rotation ticks, each row followed by its count of ticks:
The counts run from 0 to 180.
[139 128 122 143 106 140  93 169 128 136 120 167  97  96 109 169 125 142
 153 121 110 173  70 154  88 133 170 109 123 130 117 129 127 122 133 200
 130  93 133 163 149 130 167 177  98 155 127 120 115 155  84 123 111 150
  72  91 138 129 117 144 126] | 69
[106 121 130 147  92 146 116 142 125 104 136 139 144  93  99 158 133 151
 144 159 141 154 129 107 131 103 128 104  81 100 105  91 101 118 132 102
 171 151 161 149 143 143 115 144 112 144  79 146  68  76  89  93 107 153
  73  92 126 100 140 153 158] | 144
[122 116 129 108  82 175 131 151 126 111 126  93  90 125 145 133 136 130
 156 169 103 135 112 121 177 122 161 137  68 126 158 136 127 107 127 109
 155 164 106 131 158  72 122 159 121 161 109 131  99 143 134  88 113 182
  90 150 147 120 122 117 175] | 134
[139 123  90 104  93 170 164 150 120 122 111 131  92 144 166 124 122 156
 162 150 124 154  85 148 133 148 136 148  82 127 155 137 116 122 134 152
 129 152 118  72 200  84 123 124 134 141 113 117 145 159 132 106  85 186
  73 135 143 119 111 119 146] | 30
[137 109 100  95 108 179 163 159 118 153 120 131 123 135 178 101 129 125
 161 129 122 153  92 118 143 138 125 142  69 139 145 124 121 124 136 140
 118 142  85  78 156  65 114 157 114 138 130 111 128 158 124 102 126 194
 100 111 159 103 115  97 158] | 33
[135  62 144  99 135 146 154 177 113 161 110 157  82 131 143  99 158 129
 142 108 132 129  78 132 136 116 128 103  82 133 131  99 151 142 133 158
 109 121  98 151 142 124 163 185 108 129 161 130 135 167  90 132 134 114
 103  78 174 130  94 126 116] | 160
[122  81 126 107 155 153 164 135 115 116 106 174 144  99 116 122 164 170
 156 137 152 144 123 112  97 104 104 110  78  97  98  75 149 139 121 137
 133 108 136 121 165 118 119 122  94 130  98 149 138 103  83 118 138 124
  96  58 109 136 102 172 117] | 151
[117  84 120 116 152 146 170 130 114 124 113 165 149 101 120 111 158 163
 156 134 158 151 121 104  97  96  95 114  76  99  88  73 149 149 117 132
 137 111 140 125 161 124 109 116  98 127  95 143 130  96  83 116 139 131
  98  52 125 127 106 162 127] | 150
[113 114  87 119 139 151 159 118 116 124 109 104 110 132 164 111 145 157
 173 160 112 152  97 114 150 125 116 167  51 133 127 142 132 126 119 132
 117 126 118  68 176  72 104 125 124 129 109 136 125 158 127 111 127 201
 106 107 153 109 110 114 159] | 180
[115  72 131  95 156 152 171 128  94 116 105 146 132 102 129 103 191 154
 158 142 137 128 134 110 121  83 131 101  62 101 109  89 150 136  94 124
 127 114 106 122 160 102 106 139 112 129 117 148 131 120  82 111 148 129
 118  77 129 150  80 150 123] | 3
[105 110 140 152 106 167 115 138 139 109 136 138 156  97  85 121 160 145
 166 144 131 154 149  80 119  85 153 116  75 111  74  90 134 115 106 111
 157 112 130 154 122 127  98 149  85 141  89 127  97 103  77 101 154 154
 111  85 131 123 120 148 161] | 46
[119 118 125 100  93 180 137 149 136 106 124 102  85 121 150 135 135 138
 155 165  89 129 113 115 168 124 169 134  68 127 162 143 134 100 129 119
 150 155 103 124 156  65 127 163 113 160 108 127 116 154 124  79 113 183
  99 143 128 133 113 125 175] | 133
[126 130  84 183 123 134  90 137 150 138 112 150 111 119 105 137 124 145
 176 124  97 174  93 121  99 123 166 151  74 146  88 148 137  99 125 164
 116  77 136 115 142 136 125 146  99 121 113 125 120 183  85 130 123 183
 102  88 155 129 110 141 156] | 172
[129  72 133  80 114 141 181 154  93 126  94 151  78 130 131 121 162 154
 137 140 149 128 104 153 129 112 123  83  89 104 148  81 133 155 124 139
 130 151 119 145 193 123 153 139 129 138 130 141 141 128 104 121  94 101
  66 104 141 153  94 150  99] | 156
[112  41 144 107 139 137 162 165 128 136 110 138  73 140 119 103 157 156
 142 136 146 119  93 112 155 110  97 119  61 121 123  91 169 157 133 121
 121 124 127 157 146 137 149 154  97 140 143 150 141 149 111 130 135 104
  97  66 169 141 100 141 124] | 107
[126 141  78 163 104 139 120 112 134 104 100 126 100 127 125 148 129 170
 175 166 101 164 106 143 121 127 159 154  70 122 120 155 123 108 121 138
 135 118 144  89 187 109 120 106 131 130  99 138 128 161 122 110  85 189
  75 126 134 148 108 143 155] | 176
[123  81 121 111 135 104 135 167  80 162 107 139  86 119 133 133 148 130
 132 122 143 141  50 158 143 122 100  95  99 132 133 110 111 162 136 167
 112 135 126 148 155 143 166 178 126 140 157 139  99 134  92 129 108 124
  69  83 172 103 118 116 117] | 63
[133 121 106 111 121 184 148 130 130 129 109 123 113 121 150 107 147 145
 177 140  99 155 100 114 123 126 159 161  72 139 130 153 150 117 108 156
 113 108  87  97 166  59 113 142 106 141 118 119 156 176 109 106 151 193
 112 113 145 130  93 127 155] | 129
[119 132  73 151 112 143 140 112 120 105  92 116  94 134 128 137 131 169
 175 166 110 162 100 144 131 130 149 162  62 125 122 160 122 120 117 136
 131 130 142  80 192 106 108 108 134 131  97 137 130 162 124 106  91 195
  76 133 141 138 109 132 149] | 177
[125 125 136 115  64 177 114 168 122 125 135 122 125 110 134 138 134 110
 143 144 114 150 121 120 151 113 174 100  92 120 145 111  91 103 133 121
 164 163  95 132 136  92 113 178 119 161 117 114  74 120 101  81 115 184
  79 139 137  97 134 113 166] | 39
[144 114  89 105  91 174 170 145 117 136 108 130 105 145 176 110 128 144
 159 144 123 155  86 136 136 143 122 150  77 136 149 141 113 124 126 144
 123 152 104  73 193  75 117 131 135 138 117 117 139 158 126 110 100 185
  81 129 156 110 114 110 145] | 31
[114  75 142  89 132 130 149 148  97 109  98 131  74 105 128 139 182 147
 140 152 116 112 120 140 155  92 148  77  75 100 149 100 143 141 119 127
 135 140 113 166 166 107 154 166 126 151 128 161 121 126  99 105 107 102
  86 104 126 161  89 150 120] | 7
[128 104 100 160 119 100 116 171 112 172 111 151  92 136 123 126 119 131
 145 112 144 157  59 155 126 122 117 114  91 142 110 113 102 141 145 169
 110 120 134 126 140 170 149 169 126 119 147 128  98 159  89 135  93 141
  75  80 183  97 120 111 124] | 116
[105  62 138 121 145 110 120 169 101 161 112 117  79 125 123 119 160 129
 141 125 135 128  67 129 157 105 119 119  89 137 122 110 147 154 128 145
 113 126 120 179 127 139 168 191 108 140 160 146 100 147 103 131 137 114
  94  76 183 121 115 120 128] | 12
[113 105 143 120 133 153 138 126  91 120 132 133 165  86 106 114 176 151
 160 136 149 164 125  99 112  89 128 118  86 103  77  85 133 147  87 131
 133 115 121 158 146 118  97 140  96 145 102 126 104  82  82 114 171 155
 101  72 136 107 118 141 136] | 97
[103  73 117 134 126 124 163 117 108 105 106 121 108 123 100 112 172 175
 152 163 157 131 135 118 145  88 110 124  60  93 103  86 141 156 109  93
 140 144 147 130 176 144 106 106 120 127 103 153 120 104 112 115 114 127
  74  98 153 147 100 147 128] | 52
[139 137  90 161 131 132 102 149 132 152 111 175 129 107 126 151 121 138
 158 117 108 173  79 147  77 127 154 117  96 140 101 128 114 107 137 195
 124  88 129 103 147 134 145 153 106 121 124 120 119 172  70 126 103 168
  96  78 134 123 108 144 129] | 120
[113  92 123 114 131 152 174 120  83 122 101 137 147 106 118  91 196 157
 163 145 154 150 133 112 122  82 123 117  59  98  94  76 134 146  85 116
 127 120 116 108 172 121  89 123 125 123 107 135 119 102  87 115 141 138
 104  92 141 134  89 136 122] | 1
[125 124 103 172  99 105  91 147 128 132 115 145  79 123  93 159 111 160
 148 134 140 173  68 157 118 122 133 131 110 132 106 132 123 140 138 168
 130 114 168 156 157 172 160 147 114 146 124 141 103 148 106 131  84 153
  54 102 163 126 133 144 132] | 19
[140 129  89 135 123 156 137 136 152 114 102 170 104 124 138 145 106 171
 169 142 102 163  90 140  87 143 141 155  83 130 127 142 137 104 145 174
 130 101 139  83 174 105 139 124 101 132  99 135 148 175 107 113 105 172
  92  92 115 135 105 162 144] | 26
[134 125  88 149 130 153 131 144 156 127 106 168 104 114 134 140 107 173
 176 132 110 166  85 130  85 143 128 155  81 135 108 142 142 113 139 181
 121  92 144  92 169 111 136 121  94 131 105 132 151 175  97 125 108 179
  96  73 130 127 110 155 148] | 25
